Look-ups in named tables: a row name and a column name give one cell, copied from the table.

Table guzi
|  | govok | sakim | popode | vom | mimupag | firoma | feferap |
|---|---|---|---|---|---|---|---|
| sote | 0.46 | 0.57 | 0.36 | 0.46 | 0.46 | 0.62 | 0.33 |
| paleguv | 0.53 | 0.52 | 0.41 | 0.47 | 0.52 | 0.49 | 0.56 |
| goz | 0.45 | 0.57 | 0.38 | 0.46 | 0.47 | 0.60 | 0.33 |
| sir | 0.46 | 0.57 | 0.34 | 0.46 | 0.44 | 0.60 | 0.63 |
| feki | 0.49 | 0.50 | 0.41 | 0.46 | 0.53 | 0.52 | 0.28 |
| ris | 0.41 | 0.58 | 0.43 | 0.46 | 0.47 | 0.58 | 0.48 |
| silede | 0.40 | 0.59 | 0.45 | 0.46 | 0.47 | 0.58 | 0.38 |
| pil | 0.46 | 0.57 | 0.37 | 0.46 | 0.47 | 0.61 | 0.78 |
| nuv | 0.46 | 0.57 | 0.40 | 0.42 | 0.48 | 0.57 | 0.42 |
| sef | 0.44 | 0.57 | 0.40 | 0.46 | 0.46 | 0.56 | 0.21 |
| vakuf | 0.46 | 0.58 | 0.41 | 0.39 | 0.50 | 0.57 | 0.42 |

sef, mimupag => 0.46
feki, firoma => 0.52
vakuf, sakim => 0.58
sir, govok => 0.46
pil, firoma => 0.61
paleguv, mimupag => 0.52
ris, sakim => 0.58
Row with the largest mimupag: feki

ped =
        bor  bavilir  sunugur  tutur  ruba  kan
lezu    0.6      0.6      0.4    0.5   0.4  0.5
dov     0.4      0.0      0.6    0.4   0.4  0.4
bazefi  0.4      0.6      0.6    0.5   0.5  0.5
fip     0.5      0.5      0.3    0.5   0.5  0.5
kirid   0.4      0.5      0.5    0.5   0.5  0.5
mog     0.5      0.3      0.3    0.5   0.5  0.4
sif     0.6      0.3      0.7    0.5   0.5  0.5
telobo  0.5      0.8      0.5    0.5   0.5  0.6
volo    0.4      0.3      0.4    0.5   0.5  0.5

lezu, kan: 0.5
sif, sunugur: 0.7
lezu, bavilir: 0.6
volo, sunugur: 0.4
volo, kan: 0.5
lezu, ruba: 0.4
telobo, bavilir: 0.8
Which row has the largest sunugur? sif

gori:
,rom,fam,lavo,vokug,renev
tef,236,200,69,177,98
vas,78,94,167,192,136
dugon,29,143,192,157,49
fod,106,120,62,151,128
rab,150,150,150,155,92

What is the rom of vas in gori?
78
What is the fam of fod in gori?
120
What is the lavo of tef in gori?
69
What is the vokug of rab in gori?
155
What is the fam of rab in gori?
150
What is the renev of vas in gori?
136
What is the rom of fod in gori?
106
What is the renev of rab in gori?
92
What is the vokug of tef in gori?
177
What is the vokug of fod in gori?
151
What is the lavo of dugon in gori?
192
What is the rom of rab in gori?
150

reb
columns: leg, mal, zizon, par, podu, vopovon, zogol, kudibil
kov: [94, 248, 245, 9, 399, 181, 282, 566]
tos: [216, 273, 372, 386, 251, 73, 211, 129]
sofuv: [294, 290, 175, 39, 673, 287, 184, 212]
tav: [285, 235, 233, 199, 177, 260, 187, 379]
dipige: [420, 221, 225, 247, 208, 223, 284, 605]
bik: [360, 213, 240, 144, 591, 200, 311, 349]
sezakaz: [361, 300, 333, 179, 173, 308, 300, 373]
betule: [87, 296, 251, 302, 261, 433, 233, 358]
ronak: [78, 245, 236, 158, 1, 279, 243, 391]
nudapu: [343, 260, 227, 242, 153, 251, 296, 898]
gok: [322, 275, 236, 149, 294, 267, 208, 110]
kur: [324, 263, 285, 238, 587, 203, 236, 153]

What is the par of bik in reb?
144
What is the podu of dipige in reb?
208
What is the leg of ronak in reb?
78
What is the mal of tav in reb?
235
What is the podu of sofuv in reb?
673
What is the leg of betule in reb?
87
What is the par of sezakaz in reb?
179
What is the kudibil of gok in reb?
110
What is the mal of sezakaz in reb?
300
What is the mal of nudapu in reb?
260
What is the zogol of kur in reb?
236
What is the mal of ronak in reb?
245
What is the podu of sezakaz in reb?
173
What is the podu of kur in reb?
587
What is the zizon of kov in reb?
245
Row with the largest podu: sofuv

vaso =
cols = gokuv, tol, pomo, panu, tas, leza, tibezab
fut: [179, 32, 194, 203, 226, 186, 49]
mir: [215, 32, 200, 194, 189, 174, 35]
noz: [184, 32, 178, 217, 229, 175, 57]
bateb: [206, 32, 214, 197, 182, 152, 47]
poz: [225, 32, 174, 226, 199, 184, 22]
sato: [231, 32, 189, 175, 179, 138, 42]
ler: [172, 32, 210, 191, 164, 158, 7]
lubasaz: [199, 32, 172, 178, 174, 155, 61]
kene: [200, 32, 192, 185, 177, 160, 20]
puroler: [217, 32, 169, 180, 202, 155, 57]
lakala: [209, 32, 177, 198, 181, 162, 27]
zuvema: [226, 32, 216, 195, 177, 167, 39]

What is the panu of fut in vaso? 203
What is the leza of sato in vaso? 138
What is the tas of poz in vaso? 199
What is the leza of bateb in vaso? 152
What is the gokuv of fut in vaso? 179
What is the tol of kene in vaso? 32
What is the panu of sato in vaso? 175
What is the pomo of poz in vaso? 174
What is the gokuv of poz in vaso? 225
What is the gokuv of lakala in vaso? 209
What is the leza of mir in vaso? 174
What is the panu of ler in vaso? 191
What is the tol of poz in vaso? 32
What is the tol of lubasaz in vaso? 32
Which row has the largest tas? noz

bon.tsv
	lozadi	soz	runimi	gusata	ves	zetufo
vus	209	35	122	152	201	102
regudar	46	68	171	77	214	187
luseba	201	19	49	150	26	83

gusata of luseba is 150
soz of regudar is 68
ves of regudar is 214
gusata of regudar is 77
soz of vus is 35
ves of vus is 201
runimi of regudar is 171
zetufo of vus is 102
zetufo of regudar is 187
runimi of luseba is 49
lozadi of vus is 209
lozadi of luseba is 201
zetufo of luseba is 83
runimi of vus is 122
ves of luseba is 26
Row with the largest lozadi: vus

liv =
|  | lisutir | daler | tadu | pasosed | lafus | kov | nef | gadeva |
|---|---|---|---|---|---|---|---|---|
| geturo | 614 | 259 | 76 | 336 | 208 | 272 | 248 | 423 |
| sirekul | -531 | 82 | 415 | 476 | 496 | 388 | 201 | 184 |
| tega | -372 | 174 | 345 | 469 | 574 | 436 | 326 | 227 |
| ven | 580 | 446 | 503 | 369 | 400 | 429 | 431 | 605 |
| fos | 33 | 245 | 342 | 259 | 535 | 273 | 360 | 323 |
| rozu | 86 | 207 | 385 | 126 | 187 | 498 | 309 | 124 |
| mef | 841 | 251 | 296 | 397 | 394 | 234 | 368 | 284 |
| kir | 198 | 369 | 334 | 488 | 328 | 71 | 44 | 183 |
| kilak | 518 | -9 | 105 | 366 | 413 | -6 | 229 | 710 |
| ruzu | 95 | 329 | 259 | 252 | 373 | 262 | 208 | 322 |
| lof | 127 | 502 | 95 | 289 | 23 | 107 | 363 | 77 |

gadeva of lof is 77
tadu of kilak is 105
lisutir of tega is -372
tadu of rozu is 385
pasosed of sirekul is 476
lafus of geturo is 208
kov of kilak is -6
kov of sirekul is 388
tadu of mef is 296
gadeva of kir is 183
lisutir of geturo is 614
kov of ven is 429
daler of ven is 446
daler of kir is 369
daler of sirekul is 82
gadeva of mef is 284
lafus of tega is 574
tadu of ven is 503
kov of mef is 234
Row with the largest kov: rozu

vom:
|  | resisi | zup | fuziz | zun | tidum |
|---|---|---|---|---|---|
| boforom | 137 | 357 | 332 | 436 | 588 |
| zopaz | 881 | 607 | 630 | 495 | 334 |
| gipanin | 735 | 568 | 420 | 373 | 402 |
| zeda | 394 | 515 | 110 | 345 | 297 |
| rek | 606 | 465 | 926 | 722 | 480 |
| mosorem | 751 | 549 | 569 | 441 | 454 |
| patig | 463 | 546 | 29 | 266 | 290 |
| zeze | 43 | 363 | 376 | 602 | 405 |
| kav | 484 | 397 | 940 | 704 | 617 |
| duteg | 223 | 380 | 639 | 687 | 450 |
| tup | 693 | 611 | 132 | 262 | 271 |
| vaz | 453 | 412 | 921 | 765 | 506 |
| vasesim | 911 | 571 | 798 | 519 | 483 |

What is the fuziz of tup in vom? 132
What is the zup of mosorem in vom? 549
What is the zun of duteg in vom? 687
What is the zun of boforom in vom? 436
What is the tidum of tup in vom? 271
What is the fuziz of mosorem in vom? 569
What is the tidum of zopaz in vom? 334
What is the zun of zeda in vom? 345
What is the zup of kav in vom? 397
What is the zun of zopaz in vom? 495
What is the fuziz of boforom in vom? 332
What is the fuziz of patig in vom? 29
What is the zun of mosorem in vom? 441
What is the tidum of duteg in vom? 450
What is the zup of duteg in vom? 380
What is the fuziz of gipanin in vom? 420
What is the resisi of zopaz in vom? 881
What is the resisi of vaz in vom? 453
What is the tidum of zeze in vom? 405
What is the zup of zeda in vom? 515
Which row has the largest resisi? vasesim

